Each row has a name. Each piece below is followed by the name of the row it came from, unless a question asks for something else. Each question is about the rows just above it.

[179 148 197 144 129 189]  bim
[ 96 150 128 102 140 113]  veb
[137 125 127 129 144 124]  Dol
[111 133 132 133 176 120]  nagis
[140 118 127 176 133 122]  gug
[179 148 197 138  92 189]  zam
which: [111 133 132 133 176 120]
nagis
Which row holds [128 150] read backwards?
veb
which: [137 125 127 129 144 124]
Dol
Which row holds [127 118] read backwards?
gug
[133 176 127] is which row, read backwards?
gug

[117 139 124 151 121 110 143 137  87 140 128 125 147 120 122 103 145 106
 116 133 134 138 114 138 128 152 160 121]  bim
[ 99  99 136 164 168 172 138 151 131 134 102  83 130  94 163 109 174 131
 108 125 161 120 108 146  93 149 146 132]  rete
[116 130 156 118 159 121 151 123 138 139 133 102 104 141 128 143 118 144
 129 113 135 125 119 100 106 111 107 117]  zam
[138  98 107 150 130 183  91 143 141 117 102 103 139  87 159 121 170 126
 127 140 144 116 133 170 131 145 145 146]  nagis
[122 123 152 109 162 112 133 138 155 116 127 130 111 130 155 140 103 142
 134 129 130 108 130 106 117 152 121 160]  Pupe
[101 138 113 129  88 122 158 114 141 133 103 139 150 165  90 102  99 134
 109 113 108 152 127 114 124 125 120 113]  veb
[163 129 146 129 168 143 103 122  93 141 183 114  92  98 139 168 173 122
 148 133 150 120 123 139 132 122 137 111]  pav
[102 136 113 129  88 121 158 115 141 133 102 139 151 165  91 103 100 134
 110 113 109 151 128 115 123 125 120 114]  gug
[ 92 125 119 143 112 129 156 134 140 130  91 123 153 142 119  94 118 129
 106 121 124 140 120 125 113 139 133 129]  Dol
[117 149 123 134 102 109 154 114 103 145 138 137 136 151  92 116 123 120
 118 119 119 152 120 118 128 128 137 102]  poz
Which row holds this, read backwards? [121 160 152]
bim
Which row holds [139 117] read backwards?
bim
Which row holds [146 108 120 161 125 108] read backwards?
rete
[119 125 135 113 129 144 118 143 128 141] is which row, read backwards?
zam
[139 102 133] is which row, read backwards?
gug
[132 139 123] is which row, read backwards?
pav
Which row holds this, read backwards? [152 108 113 109 134  99 102  90]
veb

[ 66  64  63 185] -> nos
[139 177 189 163] -> nagis
[158 138 177  91] -> poz
[146 137 178  78] -> Pupe
[181 170 183  75] -> pav
[185  70 129 182] -> veb
[184 113 179  84] -> zam
[100 190 101 108] -> rete
[193 176  63  79] -> solem
Which row holds this, read backwards? [ 63 176 193]
solem
[ 63 176] is which row, read backwards?
solem
Which row holds this, read backwards? [178 137 146]
Pupe
Which row holds [190 100] read backwards?
rete
Which row holds [177 138] read backwards?
poz
Which row holds this, read backwards? [ 79  63 176]
solem

[151 103 167  80] = Pupe
[ 86 164 138 182] = bim
[164 138  86 109] = veb
[ 86 138 164] is which row, read backwards?
veb
[138 164  86] is which row, read backwards?
bim
[167 103] is which row, read backwards?
Pupe

[ 71 140 146 142 103 148 158 135 121 114 131 127 123 124 127 130 132 120
 117 158 148 120 125 147 124 133 128 124 136 143  65 139 106 161 161  93
 137 123 129 119  99 160 156 131 116 143] -> Pupe
[113 120 132 128 119 142 134 113 114 131 130 127 127 121 132 123 124 120
 124 128 125 138 122 132 144 137 123 120 124 134 120 132 142 108 141 121
 126 134 135 119 142 124 142 123 130 129] -> nagis
[114 126 122 104 136 155 145 130 113 135 115  93 114 125 117  85 126 121
 168 134 137 124 119 163 144 172 112 115 129 124 136 151 149 110 175 125
 140 142 123 110 154 110 113 104 162 132] -> rete
[101 122 135 128 121 143 138 121 111 140 126 121 127 125 130 124 130 124
 128 133 133 130 121 143 136 139 127 121 126 136 110 130 131 122 147 113
 131 135 130 121 128 133 144 123 126 131] -> bim
[101 122 135 128 121 143 138 121 111 140 126 121 127 125 130 124 130 124
 128 133 133 130 121 143 136 139 127 116 126 136 110 130 131 122 147 113
 131 135 130 121 128 133 144 123 126 131] -> zam
[ 95  98 138 135 116 142 151 107  91 141 134 135 142 116 140 148 148 140
  78 150 143 133 100 157 117 117 139 101 109 153 112 108 106 116 139  90
 121 111 125 127 122 128 202 108  94 153] -> nos
[105 117 114 137 127 135 115 104 109 128 128 156 143 116 129 130 126 130
 109 135 122 149 121 126 135 124 131 123 122 152 114 118 134 120 131 119
 124 123 134 112 134 118 157 117 111 120] -> pav
[131 119  99 160 156 131 116 113 114 120 124 136 129 124 130 124 131 120
 126 134 122 147 130 119 141 125 124 125 130 137 118 132 148 118 140 126
 124 131 137 114 132 122 151 129 121 123] -> solem
Which row holds [116 131 156 160  99 119 129] read backwards?
Pupe
which: [101 122 135 128 121 143 138 121 111 140 126 121 127 125 130 124 130 124
 128 133 133 130 121 143 136 139 127 116 126 136 110 130 131 122 147 113
 131 135 130 121 128 133 144 123 126 131]
zam
Which row holds [120 124 123 132 121 127 127 130 131 114] read backwards?
nagis
Which row holds this, read backwards? [142 132 120 134 124]
nagis

[116 124 121 112  90 135 145 180 104 155 111 138] : poz
[145 180 102 155 130  98 115 129 128  70 137 135] : Pupe
[138 120 122  98 103 130 128 170 120 158 130 127] : bim
[130 103  98] is which row, read backwards?
bim
Which row holds [155 104 180 145] read backwards?
poz
[135  90] is which row, read backwards?
poz

[111 155  92 158 133  82 121 124 143 115 159 141 112  90 133 156 117 135
 108 149  99 136 122  83 130 192 165 141  89 158 133  91 158 137 148 153]  Pupe
[111 155  92 158 133  82 121 124 143 115 159 141 112  90 133 156 117 135
 108 149  99 136 122 113 142 144 145 143  87  91 124 139 163 185 170  86]  gug
[ 84 125 127 110 111 118 138  98 188 123 125  80 128  90 120 121 101 190
 100 153 138  85 122 140 122 140 148 106  88  93 118 121 126 127  83 144]  pav
[133  82 121 124 143 116 159 141 112 115 159 141 112  90 133 156 117 135
 108 149  99 136 122  83 130 192 165 141 139  67 132  73 121 159 111 166]  bim
Which row holds [148 137] read backwards?
Pupe
Which row holds [133  82 121 124 143 116 159 141 112 115 159 141 112  90 133 156 117 135
 108 149  99 136 122  83 130 192 165 141 139  67 132  73 121 159 111 166]?
bim
which: [111 155  92 158 133  82 121 124 143 115 159 141 112  90 133 156 117 135
 108 149  99 136 122 113 142 144 145 143  87  91 124 139 163 185 170  86]
gug
[121 118  93  88 106 148] is which row, read backwards?
pav
[153 148 137 158  91 133 158  89 141] is which row, read backwards?
Pupe

[108 127 133  97 117 116 124 125 136 140 155  88 161 157  92 155 103 139
 122 165 134 140 115 111 145 129 132 132 115 113 160 130]  gug
[ 95 133 139  95 122 118 125 121 126 140 149  85 158 155  98 153 102 133
 113 162 139 141 108 116 141 131 130 135 118 114 166 120]  pav
[147 108 119 108 112 117 123 136 163 134 154 109 155 151  94 148 114 151
 147 154 123 134 136 104 154 127 139 126 112 118 131 152]  solem
[121 120 129 125 139 140 123 112 122 107  94 139  82 108 152  87 125 111
 130  82 129 119 124 130 135 130 133 144 139 134 112 127]  zam
[ 95 133 139  95 122 118 125 121 126 140 149  85 159 155  98 153 110 133
 113 162 139 141 108 116 141 131 137 135 118 114 166 120]  nos
[121 122 129 101 113 116 124 128 146 138 156  94 161 157  91 156 106 145
 131 165 130 139 122 107 149 128 134 129 113 114 151 138]  Pupe
[ 84 138 142  94 129 120 125 118 116 139 142  85 152 152 105 147 100 126
 105 155 142 141 102 121 137 133 128 138 122 114 170 111]  poz
[156 102 115 112 125 122 118 121 168 132 150 117 149 146 101 142 119 152
 153 146 120 132 142 105 154 127 141 124 113 119 121 155]  nagis
[163 104 112 147 147 139 127 135 142 113  94 170  86  97 169  85 148 123
 149  72 121 113 150 141 128 130 138 127 140 141  82 137]  bim
[ 95 133 139  95 122 118 125 121 126 140 149  85 158 155  98 153 102 133
 113 162 139 141 108 116 141 131 130 135 118 116 166 103]  veb
[110 123 131 118 147 138 124 114 116 114  94 133  88 111 155  90 121 109
 121  84 135 121 118 136 132 134 133 144 140 132 120 117]  Dol
[119 169 142 162 103 131 137 121  96 128 144 136 140 126 116 156 145 119
 113 163 121 129 122 132  96 116 102 119 129 134 142 122]  rete
Which row holds this, read backwards? [144 128  96 121]
rete
Which row holds [ 95 133 139  95 122 118 125 121 126 140 149  85 158 155  98 153 102 133
 113 162 139 141 108 116 141 131 130 135 118 114 166 120]?
pav
Which row holds [ 88 155 140] read backwards?
gug

[174 121  99 145 118 116 132 105 144] : solem
[ 96 154 125 116 121  60  80 110 115] : nagis
[116  96 157 125 116 121  60 117 122] : zam
[178 105 113 146 129 119 115  74 153] : nos
[128 174 102 129 104 132 158 126 123] : gug
Which row holds [116  96 157 125 116 121  60 117 122]?
zam
The row with [ 96 154 125 116 121  60  80 110 115] is
nagis
[146 113] is which row, read backwards?
nos
Which row holds this, read backwards? [ 60 121 116 125 157  96]
zam
[121 116 125 154] is which row, read backwards?
nagis

[118 107 117 116  98 106 129 118 114 108 103  98 106 106 124 100 139 141
 114 108] : nagis
[122 107 117 116  98 106 129 118 114 108 101 106 127 106 124 100 103 131
 114 108] : bim
[124 148 154 115 100 141 128 125 115 119 101 106 127 108 125 102 110 119
 130 122] : Pupe
[128 118 130 148 148 122 135 118 142 131 148 144 132 142 127 144 141 139
 127 126] : veb
Which row holds [106 101 119 115 125 128 141 100 115 154] read backwards?
Pupe
Where do [124 148 154 115 100 141 128 125 115 119 101 106 127 108 125 102 110 119
 130 122] appear?
Pupe
which: [128 118 130 148 148 122 135 118 142 131 148 144 132 142 127 144 141 139
 127 126]
veb
Which row holds this, read backwards? [131 103 100 124 106 127 106 101 108 114 118]
bim

[ 94 148 155  91 192 171  86 117 112 112 120 104] : zam
[ 88 111 145  92 191 152  95 128 104 107 124 103] : Dol
[171  86 117 112 112 121 104 114 115 112 117 104] : nos
Which row holds [104 120 112 112 117  86 171] read backwards?
zam
Which row holds [104 128  95 152 191] read backwards?
Dol
Which row holds this, read backwards? [120 112 112 117  86 171]
zam
Which row holds [117 112 115 114 104] read backwards?
nos
Which row holds [104 117] read backwards?
nos

[149 137 130 144 139 154 108 129 152 115 124 107 125 130 132 112 131 141
 128 130 132 126 125 130 122 136 114 123 125 125 121 136 129 133 132 107
 124 125 114 122 125 132 118 120 118 122 131 144 126 145 108 138 148 128
 126 119]  nagis
[149 137 130 144 139 154 108 129 152 138 124 107 125 130 132 112 131 141
 128 130 132 126 125 130 122 136 114 123 125 125 121 136 129 133 132 107
 124 125 114 122 125 132 118 120 118 122 131 144 126 145 108 138 148 128
 126 119]  Pupe
[128 121 127 129 137 107 145 119 125 136 123 130 132 133 120 127 121 123
 117 128 128 122 128 126 121 116 111 136 150 124 136 136 127 134 105 136
 127 143 121 130 125 137 138 141 135 132 124 127 123 121 133 114 117 139
 123 134]  Dol
[111 123 146 117 139 111 150 126 119 127 128 135 121 129 118 142 133 124
 130 115 134 136 137 116 124 117 131 123 135 122 130 137 120 127 142 152
 137 124 132 121 119 128 119 117 131 110 134 143 151 123 116 149 103 125
 115 132]  zam
[146 123 113 146 161 135 130 103 124 156 117 113 129 133 150  97 130 159
 115 118 135 121 117 127 101 148 119 118 107 141 114 131 136 135  57  90
  94 133 101 108 137 132 135 124 141 140 132 164 123 157  88 106 132 167
  94 138]  bim
[138 127 116 136 123 124 141 122 136 133 124 131 135 126 121 118 122 114
 126 132 118 106 130 134 139 124 150 136 111 136 116 116 117 123 115 123
 130 162 124 132 138 109 138 123 133 129 113 110 129 112 124 122 130 129
 131 137]  veb
[129 127 132 115 116 110 146 138 129 127 130 138 121 123 113 135 123 116
 125 127 119 119 137 132 132 116 139 133 123 118 130 128 122 136 141 137
 137 148 131 128 128 141 135 134 123 132 126 117 130 114 138 136 124 112
 133 126]  gug
[138 127 116 136 123 124 141 122 136 133 124 131 135 126 121 118 122 114
 126 132 118 106 130 134 139 124 150 136 111 136 116 116 117 123 115 123
 130 162 124 132 138 109 138 123 133 129 113 110 129 125 124 122 130 129
 131 131]  solem
[111 123 146 117 139 111 150 126 119 127 128 135 121 129 118 142 133 124
 130 115 134 136 137 116 124 117 131 123 135 122 130 137 120 127 142 152
 137 124 132 119 130 143 148 130 127 128 124 115 110 121 138 128 131 125
 140 132]  rete
[143 128 108 153 140 155 109 110 132 139 122 115 140 129 149 103 129 141
 128 131 130 118 116 132 128 145 125 126 116 146 113 115 132 118  89  95
 108 130 117 125 140  97 122 112 140 127 123 141 132 152 101 113 137 153
 113 133]  pav
[116 111 136 151 122 113 140 127 123 129 128 135 128 127 123 130 126 122
 124 128 124 121 130 130 129 124 137 132 123 129 130 124 128 130 120 132
 128 139 130 129 129 131 134 134 132 131 126 123 130 120 133 124 118 128
 126 132]  poz
[136 125 120 121 134 111 132 127 119 139 128 128 122 131 136 121 123 146
 114 126 128 128 122 134 107 137 119 124 119 126 135 136 143 148  92 113
 110 128 116 121 120 156 123 142 130 142 144 159 135 130 119 121 111 140
  99 131]  nos
which: [111 123 146 117 139 111 150 126 119 127 128 135 121 129 118 142 133 124
 130 115 134 136 137 116 124 117 131 123 135 122 130 137 120 127 142 152
 137 124 132 121 119 128 119 117 131 110 134 143 151 123 116 149 103 125
 115 132]
zam
which: [138 127 116 136 123 124 141 122 136 133 124 131 135 126 121 118 122 114
 126 132 118 106 130 134 139 124 150 136 111 136 116 116 117 123 115 123
 130 162 124 132 138 109 138 123 133 129 113 110 129 112 124 122 130 129
 131 137]
veb
Which row holds [107 137 129 127] read backwards?
Dol
Which row holds [150 136 111 116] read backwards?
Dol
which: [149 137 130 144 139 154 108 129 152 115 124 107 125 130 132 112 131 141
 128 130 132 126 125 130 122 136 114 123 125 125 121 136 129 133 132 107
 124 125 114 122 125 132 118 120 118 122 131 144 126 145 108 138 148 128
 126 119]
nagis
which: [138 127 116 136 123 124 141 122 136 133 124 131 135 126 121 118 122 114
 126 132 118 106 130 134 139 124 150 136 111 136 116 116 117 123 115 123
 130 162 124 132 138 109 138 123 133 129 113 110 129 125 124 122 130 129
 131 131]
solem

[138 129 146 120 122 135] -> nagis
[126 137 128 120 124 123] -> Pupe
[120 136 122 137 129 146] -> solem
[122 169 128 168  96 116] -> rete
[137 128  96 168 169 201] -> gug
[120 146 129] is which row, read backwards?
nagis
[120 128] is which row, read backwards?
Pupe
[169 168  96 128] is which row, read backwards?
gug
Which row holds [146 129 137] read backwards?
solem
Which row holds this, read backwards? [124 120]
Pupe
Which row holds [116  96 168 128 169] read backwards?
rete

[124 137 123 132 136 144 134 158 145 128 133 143 127]  Dol
[112 139  98 147 128 139 111 177 152 118 106 183 128]  solem
[181 128 123 132 136 144 134 158 145 128 113 143 127]  pav
[112 139  98 147 128 139 113 128 158 134 145  85 125]  veb
Which row holds [113 128 145 158 134] read backwards?
pav
Which row holds [134 158 128 113 139 128 147] read backwards?
veb
[183 106 118] is which row, read backwards?
solem
which: [124 137 123 132 136 144 134 158 145 128 133 143 127]
Dol
Which row holds this, read backwards? [128 183 106 118 152 177 111 139 128]
solem
[128 183] is which row, read backwards?
solem
Which row holds this, read backwards? [143 133 128 145 158 134 144 136]
Dol

[160 114 126 139 129 133 127 141 122 161 133 118 149 140 129 133 142 126] : rete
[110 122 128 131 139 126 128 121 119 120 102 113 128 138 138 117 144 127] : nagis
[128 120 156 134 138 121 127 136 137 153 136 149 136 127 112 107 149 129] : Dol
[143 114 159 116 125 133 135 124 122 119 140  93  93 129 133 146 103 130] : zam
[127 119 144 170 115 142 124 160 116 147 120 192 124 122 129 113 154 152] : Pupe
[134 118 131 135 132 133 135 118 122 108 141 137 132 134 131 161 106 130] : pav
[129 131 118 135 122 122 118 128 131 139 123 157 151 118 110 137  63 114] : nos
Which row holds this, read backwards? [116 160]
Pupe
[131 134 132 137] is which row, read backwards?
pav
Which row holds [149 118] read backwards?
rete
Which row holds [135 118 131] read backwards?
nos

[126  74  76 135  99 102 131 118 103  80]  nagis
[ 69 124 135 125 102 131 101  89 105 132]  zam
[ 74  76 135 101 102 131 125  86 114 152]  veb
[ 65 138 133 125 169 151 138 112 147 184]  Dol
[131 102  99 135  76  74] is which row, read backwards?
nagis
Which row holds this, read backwards? [125 131 102 101 135]
veb

[144 108  99 119 197 167 141  81] = pav
[141  96  91  94 179 159 176 144] = rete
[143 129  95  75 153 169 163 132] = solem
[128 115 124 175 160 130 115 101] = poz
[132 136 121 184 182 157  96  60] = veb
[141  96  91  94 179 159 174 132] = zam
[178 111  87 130 157 182  96 144] = Pupe
[156 161  97 159 131 151 156 189] = bim
[189 156 151 131 159  97 161] is which row, read backwards?
bim
Which row holds [ 96 157 182] read backwards?
veb
Which row holds this, read backwards? [ 96 182 157 130  87]
Pupe

[144 145 121 122 112 134 128] : Pupe
[144 145 121 122 112 132 128] : nagis
[129 149 135  54 135 122 115] : bim
[149 136 118 105 125 124 105] : nos
[111 119 118 199 127 130 130] : solem
[122 100 141 119 144 124 134] : Dol
[145 144 130  71 134 122 109] : gug
[151 125 133 101 120 131 136] : zam
which: [144 145 121 122 112 132 128]
nagis
[135 149] is which row, read backwards?
bim
[105 124 125 105 118 136] is which row, read backwards?
nos
[118 136] is which row, read backwards?
nos
Which row holds [120 101] read backwards?
zam

